In the rows, 128 means zero.
The rows below come in pairs that one turn or mirror swaps. Which row does each named row swap with?
korab: [139 148 133 117 108 139 123 154 122 126 143 163 123 106 160 127 119 173
 112 128 134 112 158 142 152 111 127 185 131 125]
semu: [140 120 155 110 160 129 117 144 102 132 174 136 117 106 131 127 146 125
 131 144 150 139 150 115 122 159 111 127 121  95]
gosa: [121 141 120 114 136 146 154 121 107 115 149 111  97  97 109 117 162 163
 116 133 122 130 162 159 143 116 140 144 112 108]
Liduk: [129 142 129 127 138 151 103 136 122 121 133 109 117 127 160 147 126 135
 166 137 140 109 138 112 139 136 110 143 129 105]
rigu: [154 136 160 115 116 141 136 147  86 113 177 122 114 102 134  94 130 134
 102 151 138 113 140 134 177 110 126 156 144 123]
pofuv: [125 135 147  90 127 128  98 150 121 119 141 131 134 101 155 120 145 149
 121 151 171  88 128 154 163 117 126 129 134 120]
Dofa: [145 152 126  98 160 130 131 137 124 134 142 144 123  84 134 114 152 175
 112 127 140 142 149 124 151 113 145 152  90 102]
rerub: [135 155 130 115  97 127 134 144 138 104 136 140 131 100 145 123 137 171
 134 135 108 117 155 132 171 122 151 140 125  97]
goren: [129 153 130 123 133 151 115 145 123 126 137 119 113 134 153 153 129 126
 172 129 136 117 142 118 143 134 114 139 126 112]
guba: [133 141 143  93 128 159 133 119 123 123 146 114 147  73 131 121 136 136
 129 119 130 134 125 153 140 123 158 124 128 108]
dop: [140 134 118 114 136 140 131 133 121 137 136 108 119 118 133 145 117 152
 130 119 137 135 162 116 107 142 137 146 144 132]
doz: [160 118 145 107 136 143 141 140  88 110 178 118 126  81 145 109 116 136
 102 142 134 103 147 132 174 109 135 131 135 114]
zek: [142 133 138 125 110 138 140 148 115 132 140 173 129 109 154 119 116 164
 110 124 132 119 165 142 153 104 117 169 115 124]
Fogag: [138 137 133 118 144 139 127 130 110 139 141 110 113 137 123 145 112 139
 118 127 138 123 167 112 118 138 137 144 131 138]
bomib: [152 160 117  95 151 125 124 139 108 114 139 154 108  88 134 116 156 163
 130 125 156 136 155 133 153 123 123 162  89  95]
suk: [122 147 129 122 127 150 115 144 128 120 140 100 118 133 146 140 125 126
 164 138 135 113 138 114 133 142 116 137 123 125]
Sizo: [144 143 135 109 163 150 118 128 102 130 149 107 110  81 135 122 104 142
 154 138 137 134 127 116 136 130 127 139 104 136]
meti: [141 130 162 117 151 134 131 147 114 148 189 126 125 115 134 116 140 139
 127 127 149 131 159 117 119 140 119 152 102  89]
Fimin: [131 138 118 127 151 133 140 116 115 108 150 116 104  94 109 124 162 157
 115 128 118 134 166 155 146 117 152 150 122 119]
kuli: [162 129 147 107 124 125 132 138 103 115 166 124 136  93 121  98 114 145
  98 168 150 103 150 136 170 114 129 144 137 130]
pero: [128 113 159 119 145 126 126 146 113 144 170 153 128 109 147 112 147 141
 128 134 153 112 149 120 134 140  93 119 118  92]
zav: [142 140 109 122 137 144 156 122 113 103 140 111  98  91 110 123 151 168
 123 142 131 133 166 153 143 115 147 142 118 107]
Sisur: [135 114 108 121 131 131 115 155 118 114 141 153 133 110 113 121 137 161
 148 131 147 129 178 163 157 128 129 163 139  99]
bibov: [137 121 156 115 151 136 126 143 102 139 181 140 114  98 143 126 150 123
 128 127 159 120 168 116 137 141 106 138 121  77]
kon: [153 121 158 114 137 119 139 133 113 140 174 147 124  99 119 125 147 146
 138 125 169 130 151 120 123 127 110 139 131  84]
Gab: [152 124 147 115 117 137 140 147  84 114 183 120 105  95 144 111 112 128
 115 157 144  95 146 140 162 119 141 139 140 129]
tol: [145 112 107 121 127 126 117 157 126 118 140 152 142 110 106 122 129 156
 156 137 144 129 167 154 149 137 130 165 122 103]
mikog: [143 147 127 111  94 136 147 146 116 129 144 163 127 105 146 119 115 163
 121 126 131 117 158 138 152 115 105 176 116 129]
Tonol: [155 140 164 110 134 128 136 147  95 124 170 124 129  91 129 108 120 148
  94 152 144 103 125 130 162 117 135 141 152 124]
Kuz: [138 139 130 104 151 146 126 138  98 129 133 105 101  75 148 107 114 153
 134 153 140 132 116 118 142 136 129 139 107 144]
ribe: [137 145 124 115 106 130 141 161 131  95 138 152 146 108 151 118 146 160
 128 130 117 133 163 146 175 122 141 148 114 114]
befev: [152 129 144 117 133 134 125 138 120 145 169 126 130 108 140 122 148 115
 129 144 152 119 162 122 137 131  86 139 126  74]
dimod: [166 124 143 116 129 140 155 150  81 114 172 128 113  97 138 118 137 126
 103 145 144 115 146 137 179 116 147 151 135 120]
naro: [142 135 131 117 118 139 133 150 121  93 133 145 146  97 154 127 137 165
 127 134 110 136 160 137 182 131 156 151 124 107]
Zugur: [129 142 131 115 115 156 121 139 125 111 136 111 113 130 138 138 127 130
 175 144 141 115 151 114 136 145 127 137 138 121]
kitez: [171 127 137 115 117 124 146 142  94 117 172 123 116 111 135 107 117 131
 102 162 152 102 149 126 161 123 138 145 146 126]
guz: [173 128 141 113 127 129 152 155  81 112 158 121 128 101 149 101 119 134
 104 142 155 110 146 141 163 108 124 147 138 127]
lume: [119 136 125 120 124 145 116 145 125 117 120 101 117 121 140 136 123 133
 172 144 148 115 149 112 136 134 110 147 123 114]
vit: [123 153 131 119 127 135 132 162 138  94 134 143 145  99 146 121 131 156
 122 130 113 137 156 145 176 113 152 153 112 110]
Zag: [128 140 120 140 137 151 120 157 130 138 133 115 122 111 130 130 118 123
 120 150 119 117 110 150 145 124 138 159 135 117]
lamin: [136 136 126 111 110 138 138 156 122 108 133 140 146 109 151 124 135 171
 130 138 106 126 160 137 186 128 150 140 119 115]
Vebod: [114 137 141 127 139 148 120 145 110 118 157 148  88  90 150 101 127 156
 154 140 146 119 141 154 150 128  95 149 130 148]
pepo: [133 146 112 116 145 145 150 112 117 105 149 116 100  96 113 129 164 159
 115 136 124 134 160 150 145 112 144 143 119 107]
Rozus: [139 133 159  87 115 156 130 118 122 116 151 128 143  84 116 133 149 130
 145 120 140 143 135 144 132 139 142 134 122 101]
livu: [137 121 141 123 158 140 127 143 105 152 191 131 133 108 139 115 136 145
 138 124 153 117 157 118 135 135  96 132 113  92]
bati: [127 151 126 117 122 135 126 158 140  99 143 141 146 100 153 116 127 164
 133 140 108 122 153 138 178 131 150 129 116  96]
Fidol: [130 153 138  93 128 144  96 147 124 117 133 114 137  95 141 125 151 152
 127 142 173  87 131 148 156 127 112 140 131 102]
Nutav: [136 143 114 127 140 137 145 128 117 102 152 119  96 102 117 119 160 177
 109 128 125 138 162 155 148 114 147 144 128 108]
resab: [123 146 148  95 132 131 100 157 124 124 147 126 141 106 141 116 159 166
 125 144 173  88 145 153 169 124 133 147 124 102]
medi: [166 119 156 110 133 128 130 150 114 109 185 124 133  91 143 114 115 126
 110 160 131 126 154 138 176 120 143 137 134 125]
ves: [150 144 135  98 143 148 121 140  91 131 124 122  99  84 139 113 118 142
 152 148 163 125 130 112 146 127 114 158 122 144]
Ded: [137 149 133 119  95 131 132 141  99 126 128 157 127 101 134 120 117 152
 111 125 135 121 178 149 158 118 121 175 124 124]
dus: [169 131 154 104 127 139 146 127  90  96 170 128 119 105 122 120 129 123
 107 140 130 106 137 132 167 117 146 135 135 120]
Buv: [120 137 130 130 139 126 116 128 125 148 148 109 111 122 136 144 104 144
 126 121 141 125 160 129 114 123 139 135 117 133]
Kugo: [141 136 140 102 150 144 125 135  97 130 132 107  89  83 137 125 115 137
 139 154 151 131 128 110 137 137 123 139 109 143]
Res: [106 142 134 124 150 145 120 149  98 120 155 140  93  94 141 107 130 153
 153 140 152 119 151 164 144 121  94 144 128 144]
sigo: [136 137 137 120 144 131 139 143 107 142 186 145 131 100 134 118 148 133
 123 119 146 124 172 133 125 138 108 127 120  74]
Pov: [108 156 138 136 153 151 113 155 111 124 151 144  96  88 142 110 124 159
 148 150 147 118 148 152 141 132  92 151 129 133]
sokik: [133 146 112 112 144 141 149 115 115 111 145 110 100 105 111 116 168 163
 111 126 125 130 161 149 143 128 140 137 121 107]
rava: [127 154 126 120 116 140 133 158 143 105 139 154 146 111 159 117 142 163
 123 132 115 123 153 145 170 117 143 133 124 105]
bup: [106 137 137 126 146 149 115 144 106 120 151 145  99  87 146 107 130 159
 153 155 149 120 150 149 149 131  88 148 134 144]
mefus: [121 134 147  89 123 132  94 146 115 125 139 141 121  97 148 121 151 145
 149 146 183  95 149 151 155 133 129 148 132 108]
pip: [126 160 135 122 123 133 112 146 130 117 132 121 113 115 150 138 119 134
 171 131 137 117 144 117 139 144 119 124 147 116]
vazot: [133 147 126 121 116 147 121 144 124 109 126 114 109 119 147 142 126 120
 175 143 143 115 144 118 146 143 121 135 132 100]
rigav: [141 117 145 124 151 125 132 138 116 138 184 126 123 114 132 111 149 139
 134 118 158 141 162 120 127 123 105 121 124  92]
zat: [145 137 148 128 142 129 138 141 124 147 192 153 134 110 137 111 132 133
 124 128 147 134 156 119 124 137 106 137 121  89]
subit: [139 124 158  98 120 153 131 137 136 107 148 128 134  67 131 133 142 143
 147 127 149 149 132 151 144 137 157 133 120 113]
Pir: [135 149 145  89 128 130  96 159 125 123 134 128 135 103 143 118 157 148
 137 146 172  95 136 157 160 130 120 144 137  99]
Sivu: [147 128 157  94 120 153 133 132 134 118 150 114 142  77 127 124 138 139
 154 129 135 145 123 151 138 131 154 129 126 109]
Tete: [171 123 135 105 124 136 135 135  91 103 168 139 127  91 145 109 129 142
 101 154 133 105 128 143 168  99 121 141 121 105]
rifez: [115 142 135 137 137 155 114 145 102 120 153 133  90  95 138 108 126 161
 154 139 144 124 142 145 137 135  86 153 143 136]
tadop: [151 156 125  96 150 127 127 140 113 116 140 158 122  78 136 113 146 171
 113 126 145 130 156 134 161 112 117 152  85  98]
mela: [144 133 156 126 144 128 133 131 129 147 172 146 123  99 127 125 143 117
 126 136 165 142 152 123 121 127 107 138 120  90]
nufib: [147 149 122 103 141 121 131 150  99 124 122 152 113  83 145 115 159 161
 112 142 154 128 160 136 170 123 129 162  97  96]
butop: [110 132 134 139 141 143 113 137 101 130 144 139 101  88 143 107 134 152
 151 142 142 112 150 151 142 123  85 159 135 141]
Gake: [142 131 157 107 121 162 144 131 119 120 143 112 139  79 129 129 136 127
 157 118 150 147 124 146 136 130 142 131 132 116]
Zaf: [131 147 124 112 145 123 135 142 126 137 148 112 109 134 133 146 117 144
 118 127 139 130 158 117 120 142 141 140 128 143]
Biz: [117 133 127 140 138 164 118 144 125 140 144 108 113 109 129 130 117 130
 126 146 115 121 118 150 140 118 138 158 143 116]

gosa swaps with Res
guba swaps with mefus
Biz swaps with Sisur
pepo swaps with bup
ves swaps with Dofa
tol swaps with Zag
rifez swaps with Nutav
Vebod swaps with sokik
Fidol swaps with subit
tadop swaps with Kugo
livu swaps with dimod
vit swaps with lume
zav swaps with Pov

